In the rows, 128 means zero.
Turns in one plane each, and the order they were made in; the first pair answered:
turn T:
[123  96 130  89 119 138 160 130 124 148  81] => [141 147 112 135 153 137 135 132  66 138  97]
[129 145 133 131 161 146  97 151  91 133 198] => [111 104 136  86 120 147 107 150 151 140 201]
[131 202  80 127 163 140 150  89 157 104 107] => [122 185  76 106 138 137 150  90 193 109 112]
[167  99 155 152 156 139 112 157  66 146 133] => [157 103 110 144 117 129  72 162 110 148 183]
turn H:
[126 149 108 128 147 137 143 109 125 123 100] => [133 106 126 126 145 155 140 130 115 132  99]
[123 125 151 140 132 136 140 125 104 120 121] => [120 149 129 131 134 137 147 110 118 111 127]
[124 124 121 132 135 139 139 147 137 124 126] => [121 126 132 142 130 127 138 151 127 128 126]
turn C:
[120 156 121 110 137 129 127 132 117 139 168] => [125 141 128 123 134 130 116 141 105 148 168]
[128 114 117 114 122 140 142 105 169 140 105] => [134 126 113 101 123 135 141 107 171 131 126]
[129 156  81 168 120 142 123 123 120 132  71] => [124 179  71 152 122 138 132 116 132 119  86]
Then:
(two turns a pair)
[132  74 132 122 109 148 106 160 137 140 150] => [137  86 143 152 137 152 125 145  97 140 104]
C, T
[109 176  73 109 113 118 132  96 170 109 144] => [135  79 115 107 117 150  96 165 134 129 191]
C, H
[138 128 155 141 145 145  79 156  84 118 173] => [111 153 152 130 101  99  85 137 128 118 183]
T, H
[128 127 122 180 135 125  94 133 106 128 107] => [114  83 143 143 112 130 120 131 149 138  88]
T, T
[149 103 169 111 156 134 141 162 112 116 156] => [145  90 174 126 151 137 159 145 115 123 106]
C, C
[127 184  85 149 138 111 106 109 119 115 151] => [110 110 107 104  88 115 116 124 183 133 154]
C, T
[128 102 137 140 134 161 155 141 121 126 121] => [125 112 108 143 113 156 126 143 143 128 156]
T, T
[151  74 166 116 145 145 106 181  88 140 164] => [144 142  71  65 146 172 129 128 158 107 164]
H, H
[129  89 123 102 114 111 126 123 129 135 125] => [141 121 110 131 132 111 106 126  97 126 144]
T, T
[118  77 122 166 101 141 120 122 156 151  91] => [106 124  98 127 101 133 143  98 190 128 106]
C, C
[120 152 116 165 110  95  85 134 120 132 163] => [119 107 183 137 133 109 155 124 106 137  91]
T, T
[128  68 155 104 125 158 138 139 145 131 117] => [114 126 185 148 118  93 140 127 115 128 105]
C, H
[128 131 160 132 170 143 172 117  89 122  67] => [106 122  87 105  85 126 104 123 197 132 159]
T, T
[126  78 183 134 122 124 142 146 113 119 126] => [134 136 149 180 145 120 120 138  79 111 130]
C, T
[113 154 157 144 122  82 127 121 127 122  99] => [106 147 144 134 102  80 120 118 148 124 114]
T, T
[130  94 148 125 103 134 113 144 141 136 129] => [143 124 136 154 123 135 100 147 104 131 135]
T, T
[169 122 129 127 147 174 152 141  83 117  95] => [160 160 106 120 147 165 154 119  96 107  95]
H, H
[115 154 135 112 147 139 160  97 121 120  87] => [114 135 163 132 146 124 156 113 102 128  88]
H, H
[122 111  87 156  86 131  74 128 150 137 168] => [118 122  93 177  81 118  77 123 135 141 148]
C, H
[102  98 147 163  77 110 100 133 146 172 124] => [106  89 112 129  79 148 107 121 180 164 123]
H, H
[120 133 155 177 150 125 126 106  76 129 104] => [127  80 131 135 157 182 129 117 100 131 102]
H, H
[104 114 127 167 113  73 120 111 107 142 149] => [117  51 114 132 120 126 122 128 126 150 149]
H, H
[117 130 143  99 130 124 148 134 148 124 138] => [115 142 152 109 130 109 150 133 141 123 137]
H, H
[129 157 134 156 137  98 110 128 103 124 143] => [130 154  88 118 140 144 119 111 143 118 130]
C, H
[123 140 138 145 136 102 128 122 107 133 133] => [119 122 109 114 118 126 122 124 146 134 149]
T, H
[125 129  63 169 110 141  67 136 174 133 149] => [105  86 115  94 110 145 144 115 211 127  95]
T, C
[120 100 127 170 122 164 161 127 155 134  81] => [131 136 102 193 137 170 140 126 129 125  97]
T, H
[133  83 127  71 121 163 124 151 149 134 174] => [151  81 157 108 159 174 138 158  87 139 129]
C, T
[122  77 146 140  97 127 112 149 139 146 128] => [106 136 135 157  92  94 128 117 142 138 102]
C, H
[156 110 163 162 137 159 154 162 122 141  97] => [158 139 125 191 129 155 124 156 121 142 108]
T, C
[116 142 137 120 127 109 127 138 105 120 131] => [110 130 138 105 120 110 134 136 123 120 133]
T, T
[135 139 121 127 142 141 143 118 115 115 110] => [138 135 132 139 143 131 144 121 100 120 110]
H, H
[126 108 141 156 125 144  99 116 119 162  85] => [114 159 123 121 128 133 128  82 155 139  85]
C, C
[122 121 143 147 144 123 131 114 106 142 129] => [111 106 135 129 120 119 122 115 140 144 144]
T, T
[162 155 103 161 134 149 127 122  64 115 138] => [146 108  83 138  72 142 100 138 133 132 167]
T, C
[132  98 118  97 149 179 135 134 128 130 121] => [117 180 104 120 145 131 141 101 131 110 119]
H, H
[124 103 109 160 113 131 111 127 134 148 106] => [122 116 108 147 119 132 133 110 145 143  89]
T, C
[110 177 140 185  89  83  99 134 121 151 175] => [ 93 115 164 155  58  88 123 133 165 168 146]
C, T
[115 162  68 121 128 150 125  92 152 113 121] => [134  74 121 128 132 163  96 154 109 134 160]
C, H
[144 134 124  91 157 160 156 119 131  99 131] => [151 112 144 128 160 154 129 150  96 117 148]
T, H
[135 102 117 167 117 106 100 122 124 121 128] => [128  93 125 148 108 108 119 113 149 124 107]
T, C
[107 100 148 137  85  83  97 137 143 159 154] => [124 126 169 168 132  91 111 135  76 153 128]
T, T
[137  81 156  87 142 154 164 155 130 134 121] => [150 180 115 135 177 135 139 133  88 112 136]
T, H
[113 141 153 108 134 115 151 133 134 122 150] => [118 141 134  99 148 142 150 130 135 117 151]
T, H
[137 113 126 146 125 120  94 145 112 127 155] => [135  89 157 129 135 124 125 139 113 129 119]
T, T
[150 131  87 103 110 189  88 146 142 127 144] => [142 132 192 153 108 112 119 154  83 140 106]
T, H
[148 159 116 132 160 185 137 135  88  85  83] => [145 169 126 149 157 163 132 139  75  84  81]
H, H
[125 109 128 123 124 169 135 131 118 147 110] => [124 125 100 132 112 161 112 133 127 145 137]
T, T
[135 138 107  97 122 150 128 125 165 118 113] => [143 149 121  90 144 149 138 121 139 105 116]
T, C
[122 186 142 125 158 122 125 117  89 129 216] => [134 121 160 119 160 152 122 146  81 146 218]
H, H
[136  84 164 138 116 126 138 149 116 130 112] => [117 138 144 134 111 103 153 110 135 118  90]
C, H
[134 115 105  80 131 155 119 144 150 118 184] => [135  85 173 155 123 116 114 163  93 145 143]
H, C
[147 193 129  88 178 126  97 136 117  92 163] => [142 128 142  70 137 129  79 161 149 112 195]
T, C
[133 120 112 105 133 143 132 129 137 121 128] => [138 121 133 134 126 120 114 142 112 130 139]
H, T
[140 135 149 109 116 117 141 125 118 120 157] => [137 153 130 110 118 117 139 116 128 119 152]
C, H
[123 149  88 152 121 104  97 111 133 144  99] => [112 141  95 110 109 105 116 105 170 138 110]
T, C
[135  97 117 136  95 100  92 150 154 153 181] => [117 159 158 135 106  56 151 109 145 135 118]
T, H
[120 116 164 105 143 105 143 152 104 119 186] => [120  78 183 136 135 116 149 151  90 141 128]
C, C
[138 112  94 170  93 172  92 161 147 144 152] => [130 113  93 172  90 176 118 136 160 149 101]
C, C
[138 172  98 104 151 134 137 112 136 104 154] => [134 148 134  87 154 139 164 107 138 104 121]
T, T
[109 129 113 107 111 117 128 117 159 128 126] => [126 161 116 137 148 125 125 116 105 121 118]
T, T
[142 134 115 110 177 169 143  86 110 117 101] => [141 155  83 104 162 159 120  93 135 110 154]
C, T
[130 124  96 137 158 168 111 135 138 142 160] => [116  97 130 138 119 136 105 148 153 157 167]
H, T
[121 166 104  94 111 124 104 134 142 113 148] => [129 131 118 105 108 132  83 157 123 124 163]
C, H
[134  96 142 153 127 149  96 166 115 134 167] => [124 158 125 181 122 113  96 145 116 128 157]
H, C
[159 146  96 117 157  73 153 126 138 127 127] => [157 124 100 100 146  71 147 135 154 134 143]
C, T
[129 117 131 119 117 102 151 117 130 149 100] => [127 137 121  98 118  99 151 115 139 134 133]
C, C
[176 163 156 165 146 110 121 120  71 139 165] => [170 150 161 181 144 122 138 108  73 151 104]
C, C
[124 141 176 124 125  85 121 135 116 129 172] => [128 142 132  99 130 118 108 137 137 122 196]
H, C
[108 122 148 143 109  93 127 126 109 142 122] => [120  82 126 110 116 138 128 130 132 147 124]
H, H
[123  79 145 125 113 135 114 155 120 145 141] => [105 149 138 154 109  89 131 117 123 135 108]
C, H
[118 115 131  77 140 125 140 137 137 131 159] => [112 154 133  92 132  98 141 124 135 126 158]
H, H
[124  70  92 163 140 170 126 145 122 154  32] => [125 131  67 206 143 143  91 143  95 147  63]
T, H
[140 103 132 117 147 180 134 140 108 127 143] => [141 120 108 136 148 177 116 139 101 129 148]
C, T
[147 126 142 180 124 121 112 126  89 142 112] => [134 119 120 173  89 119  98 121 130 152 122]
T, C
[129 116 137 129 124 152 146 110 111 116 101] => [141 129 108 140 127 162 119 120 107 114 130]
T, H
[105 136 169 148 127  82 126 130  85 147 119] => [119  67 140  98 138 156 130 140 119 153 120]
H, H
[145 162 121 132 168 150 118 124 140  91  93] => [152 122 139 122 173 166 122 136 139 100  85]
H, C
[150 132 125 126 148 149 122 151 105 129 141] => [131 139 115 113 114 128 114 146 146 133 157]
H, T
[149 133 141 141 163 175 105 115  97 102 140] => [132 137 115 126 113 150  83 112 156 106 172]
H, T
[138  94 151  77  69 125 137 142 170 133 144] => [169 174 128 152 130 120 105 149  72 114 158]
T, T
[115 178  99 139 104 118 127 106 124 130  80] => [121 191  94 123 111 109 109 120 121 117 146]
C, C
[103 232  90 151 109  92 135  73 157 119 114] => [125 100 205 199 107  91 106 157  72 168 119]
H, H
[142 116 162 115 133 127 153 133 111 123 137] => [150 153 115 117 138 135 132 120 122 114 157]
T, H
[128  87 126 110 119 127 118 157 146 141 155] => [119 124 144 153 110  83 117 149 120 145 145]
H, C
[138 163  73 137 113 159 107 112 155 131 109] => [142 144 114 136 140 161 148 106 128 131  63]
T, T
[139 100 119  92 143 174 141 138 129 121 126] => [125 184 106 116 137 121 147 105 134 102 125]
H, H
[127 136 176 133 122  82 117 145  99 124 166] => [121 117 190 111 112  82 134 143 115 126 153]
T, T
[135 106 136 111 168 178 156 156  85 129 137] => [109 168 100 135 108 110 109 146 133 127 195]
H, T
[119 125 114 173 137 114 150 110 149 150 115] => [114 146 105 152 139 106 152 108 161 139 148]
C, C
[126  97 181 110 108  97 147 160 128 118 159] => [133 108 186 144 133 105 152 154  83 123 126]
T, C
[121 148 137 122 130 130 148 107 138 120 101] => [127 125 137 103 134 144 150 119 143 121 110]
H, C
[130 136 110 106 136 169 151 100 141 119 120] => [130 102 156 131 132 156 155 118 109 135 100]
H, C
[107 164 140 133  99  83 143  77 153 120 118] => [113 160 145 133 105  77 109 110 138 117 179]
C, C
[122 122 138 160 107 104 129 110 107 137  88] => [121 154 112 158 109  98 130  99 121 125 102]
C, T
[ 95 112 182 175  77  84 112 147 149 161 123] => [ 84 147 118 127  83 118 140 105 211 142  99]
C, H
[134 105 145  93 141 146 136 146 123 122 154] => [125 155 123  92 143 131 144 121 139 109 151]
H, H
[125 115 129  90 127 142 144 146 151  75 144] => [131 124 163 136 130 115 122 164 101  81 151]
H, T
[113 143 141 117 125 113 121 130 165 151 121] => [115 144 162 113 147 120 134 130 146 147 109]
C, T
[134 149 118 130 150 159 137 121  82 108  85] => [112 113  97  90  91 153 123 121 166 119 116]
T, T
[134  82 166 115 128 155 163 148 129 148  83] => [121 149 114  96 126 152 173 109 164 128  80]
H, H
[134 128 126  86 170 125 115 118  85 154 143] => [123 140 108  84 142 110  98 118 116 153 164]
H, T
[ 99 104 158 116 111 150 125 133 141 132 109] => [ 95 123 171 128 107 124 131 129 132 128 107]
C, H
[124 141 138 174 101 114 113 115 127 151 109] => [123 124 150 162  99 111 127 114 135 156 100]
T, T
[144 118 193 183 114  88  85 173  61 152 140] => [128  86 170 185  68  91  74 164 113 177 112]
T, C
[120 120 111 132  97 130 114 123 181 140 111] => [124 142 137 115 129 131 160 106 160 122  81]
T, C
[134 108 147 138 128 139 107 168 123 133 141] => [130 160 134 156 123 111 110 147 124 124 140]
H, C
[113 127 154 147  88  65  98 140 134 122 178] => [112 100 164  76 123 121 183 104 155 109 100]
H, T
[127 117 146 102 122 121 128 136 131 129 163] => [126 153 149 109 136 109 142 114 122 122 148]
T, H
[127 167 108 115 116 102 105 139 128 120 183] => [137 114 133 163 110 116  88 161  91 148 145]
C, C
[135 155  88 166 147 175 122  75 133 113  88] => [138  58 135 169 120 176  92 128 124 145 110]
T, H
[131 124  82 154  98 146 109 123 193 134 110] => [129 133 113 114 123 147 164 106 190 117  80]
T, C
[140 113 140 116 122 139 136 134 126 135 134] => [131 144 138 133 115 114 135 127 123 131 142]
H, T
[124 131 131 106 153 169 153 111 126 140  97] => [130 162 120 160 136 136  97 131  98 143 142]
H, T
[101 110 114 150  93 104  80 145 133 151 127] => [103 100  94 128  94 126  83 147 150 151 125]
H, H
[133  96  85 110 102 163 152  90 165 135 109] => [142 113 118 106 145 164 182  87 119 120  92]
C, T
[138 171 132 122 156 115 133 141  97 116 151] => [143 146 144 150 156 121 127 152  79 131 132]
C, C
[126 103 112 168  97  99  83 136 142 158 138] => [113 138 125 154  96  73 126 101 159 146  99]
T, H
[111 137 138 146 120 126 140  93 113 129  94] => [115 100 129 102 127 160 142 104 132 129 110]
C, H
[111 182 139  98 121  82 147 108 152 116 160] => [116 137 178  82 116  91 153 127 148 121 160]
C, T
[140 181 130  91 172 141 147  91 126  83 147] => [132 158 135  66 147 138 156  91 162  90 147]
T, T
[161 107 196 151 155 157 182 129  75 138  66] => [142 239  78 164 118 116 123  93 138 112 144]
H, T
[113 111 153 120 104 108 137 133 150 143 115] => [124 159 113 114 137 131 149 108 138 121 105]
T, H
[127 137 125  62 117 107 133 139 163  99 186] => [140 117 174  60 151 115 162 141 116 101 154]
T, C
[135 144 111  82 150 136 106 155 120 113 188] => [125 127 177 102 134  88 127 162 100 128 165]
T, H
[123 138  92 119 115 160 115 135 146 124 166] => [129 106 110 146 114 165 101 146 128 140 151]
C, C
[118 157 117 128 138 115 141  84 173 140 129] => [132 148 123 128 138 110 109 117 152 137 187]
C, C
[128 134 158 132 153 141 134 124  96 124 125] => [127 133 131 155 132 139  97 132 109 131 153]
T, C
[115  95  98 108 164 182 139 137 140 117 124] => [107 123 129 170 126 111  87 159 116 131 170]
H, T
[143 119 125 126 155 124  86 162 131 113 161] => [133 162 115 157 149  98  90 136 131 113 136]
C, H
[119 117 193  96 130  94 192  98 137 116  73] => [117 145 163  59 136 101 186  93 159  95 124]
H, C
[111  52 165 121 138 122 119 183  88 172 150] => [103 114  62  58 145 167 139 126 169 140 149]
H, H
[140 136 142  95 109 101 137 141 131 116 162] => [147 101 159 124 107 107 124 154 111 136 142]
C, C
[119 117 127 166 146 133 161  97 110 134  64] => [124 103 125 157 147 148 159 101 114 135  66]
H, H
